Some points, one per row:
(0.149 0.955 -1.040 2.028 0.234 2.989 -3.154 1.700 0.499 0.589 0.885 0.019 -3.088 -1.808 0.672 0.334)
(0.181 -0.766 -0.097 -0.461 -0.311 2.813 -3.401 -2.716 1.158 1.067 -0.532 1.030 -1.763 -0.314 0.366 -0.135)
(-0.755 -0.573 -0.868 0.196 -0.061 0.964 -0.088 0.063 0.451 0.246 -0.195 0.232 0.911 -0.624 -1.278 -0.441)
(1.600 -1.060 2.368 -3.626 -0.492 -0.720 0.918 -4.776 -0.931 1.085 -0.768 1.003 0.676 2.397 -0.191 -0.894)
(0.170 0.124 0.849 -1.186 -0.413 0.012 0.588 -0.381 -0.926 -0.838 -0.655 0.810 0.584 -0.477 0.270 -0.218)
(-0.057 0.061 1.176 -1.154 -1.024 0.798 0.043 -0.445 -0.478 -0.364 -1.052 0.863 -0.070 -0.588 1.038 -0.156)
(1.063 -0.215 -0.230 1.853 0.331 1.387 -0.563 2.134 1.013 -0.682 0.417 -0.825 -0.333 0.341 -0.091 -0.488)
(-0.163 1.159 -0.588 0.920 -0.581 -0.847 1.020 2.353 1.156 -1.295 0.256 -1.944 1.637 -0.757 0.770 -1.090)
(-1.469 0.340 -2.024 3.091 0.416 -1.985 1.253 4.405 -0.564 -1.694 1.120 -1.728 1.817 -0.003 -0.283 -0.381)
(0.836 0.308 0.025 -0.077 0.471 0.579 -0.582 -0.617 -0.474 -0.127 0.048 0.332 -1.293 -0.349 0.469 -0.302)
(0.847 -0.541 0.601 -2.337 0.036 -0.582 0.945 -1.440 0.276 0.039 -0.194 -0.430 0.767 0.823 0.093 -1.019)
(-2.098 0.971 -2.410 3.543 0.062 -0.349 0.043 5.803 0.464 -1.080 0.158 -2.754 0.637 -2.766 0.653 -0.089)
(0.512 -0.603 1.026 -1.459 0.179 -0.627 0.279 -2.827 -0.499 0.818 -2.367 0.642 -0.343 1.116 0.020 -0.318)
(0.901 0.501 1.165 -2.835 0.707 2.823 -2.122 -3.995 -0.367 1.092 -0.471 0.975 -1.558 -0.262 -0.882 0.418)
(-1.140 -0.474 0.572 0.643 0.708 -0.146 -1.333 -0.322 1.136 0.498 0.208 0.180 -0.062 0.286 0.037 0.197)
(0.321 -0.741 0.500 -1.202 -0.209 -3.634 3.764 -0.435 -0.936 -0.397 -0.703 0.092 1.661 1.758 0.013 -0.897)
(-0.767 0.682 -0.641 2.316 -0.455 0.001 0.057 2.508 0.220 0.643 1.887 -0.079 -0.362 -0.043 0.380 2.119)
(0.215 -0.172 0.872 -1.774 0.637 -3.071 1.410 -1.978 -0.577 0.356 0.176 0.549 2.430 1.679 0.847 -0.008)
15 more points follow, each with its number after it:
(-0.502 0.130 0.251 -0.791 -1.744 2.369 -2.509 -0.124 0.416 0.571 0.206 0.624 -1.446 -1.776 0.154 0.359) 0
(-0.711 -0.834 -0.016 0.768 0.581 3.972 -4.874 -1.603 -0.308 1.581 -0.592 0.427 -3.159 -1.361 -0.755 0.900) 1
(-0.421 -0.459 0.736 -1.214 -0.629 1.064 -0.150 -0.668 0.281 0.035 -0.966 0.316 0.010 0.926 -0.266 -1.093) 2
(-0.165 0.373 0.749 -1.211 -0.676 2.254 -1.936 -1.169 0.266 -0.137 -0.568 1.230 -0.460 0.093 -0.697 -0.640) 3
(1.654 -0.200 1.426 -1.166 -0.709 -2.725 1.786 -2.564 -0.393 0.554 0.050 -0.126 1.996 1.508 0.200 -1.320) 4
(1.047 -0.690 0.431 -1.751 0.325 -0.164 0.443 -2.154 -1.010 -0.176 -0.223 0.418 0.198 1.336 0.207 -0.910) 5
(0.621 -1.176 1.209 -2.148 0.507 -3.114 3.321 -2.899 0.232 0.294 0.131 -0.173 0.832 2.557 -0.175 -1.117) 6
(-1.010 0.541 -1.961 2.067 -0.467 -1.371 1.621 2.862 -0.290 -0.261 0.442 -0.379 0.005 -1.938 0.486 0.875) 7
(-0.836 -0.675 -0.154 -0.796 -0.236 -2.233 2.160 0.719 0.104 -0.867 -0.230 -0.397 2.515 1.395 -0.914 -0.812) 8
(-1.182 1.157 -1.568 3.482 -0.384 -2.182 2.052 5.070 1.739 -1.338 1.518 -0.625 1.099 -1.543 -0.436 -0.299) 9
(-0.473 0.141 -0.037 0.575 -0.276 -0.847 0.008 0.700 0.831 -0.152 -0.083 -0.301 -0.070 -0.006 1.086 -0.216) 10
(-1.028 -0.020 -1.221 -0.348 0.385 1.310 -1.814 -0.702 -0.544 1.154 -0.604 0.490 -0.960 -1.030 0.168 1.297) 11
(0.886 -0.386 0.902 -2.384 0.030 -3.741 4.636 -1.439 -0.283 -0.196 -1.162 -0.287 2.717 1.943 -0.133 -0.313) 12
(0.560 -0.290 0.113 0.792 0.885 -1.195 2.090 1.203 0.215 -0.810 -0.107 -0.796 0.743 1.009 -0.745 -1.749) 13
(-0.680 0.245 -0.057 1.443 -0.178 4.368 -4.513 -0.344 0.165 0.683 -0.508 1.314 -2.566 -1.954 -0.412 1.055) 14
Which two of these numbered points are nearest to each point below, ignoring the 2 directions in which the first points spread most? Their numbers follow each, nearest first.
(-0.973 -0.242 -1.127 1.442 1.157 1.990 -1.471 0.717 -0.072 0.744 0.010 -0.276 -1.713 -1.878 -0.020 1.403) > 11 1
(1.645 -1.309 1.973 -2.542 0.986 -0.042 0.937 -4.027 -1.233 0.071 -1.048 0.839 -0.609 2.514 -0.806 -1.247) > 13 5
(-1.613 1.176 -1.985 4.122 0.120 -1.882 1.046 5.921 0.719 -1.033 1.394 -1.553 1.504 -0.878 1.211 -0.354) > 10 4
(0.712 -0.523 0.776 -1.436 0.799 -3.625 4.509 -2.654 -1.348 -0.009 -0.400 0.916 1.480 0.899 -0.332 0.635) > 7 12
(-2.346 1.846 -2.962 4.281 -0.388 -0.738 0.088 6.409 1.420 0.391 1.852 -1.722 0.383 -3.447 0.694 1.838) > 7 11
(1.029 0.540 1.659 -3.335 0.452 -2.803 2.334 -3.263 -0.838 -0.021 -0.685 -0.102 1.748 2.378 -0.688 0.147) > 12 5
(-0.253 0.006 -0.179 -0.025 -0.037 0.380 -0.146 0.041 0.451 -0.551 0.357 0.043 0.696 -0.238 -0.878 0.530) > 8 3
(0.899 -0.478 0.401 -1.370 -1.228 2.324 -2.316 -2.224 -0.094 0.342 -0.488 0.966 -1.844 0.346 -0.922 0.760) > 8 3
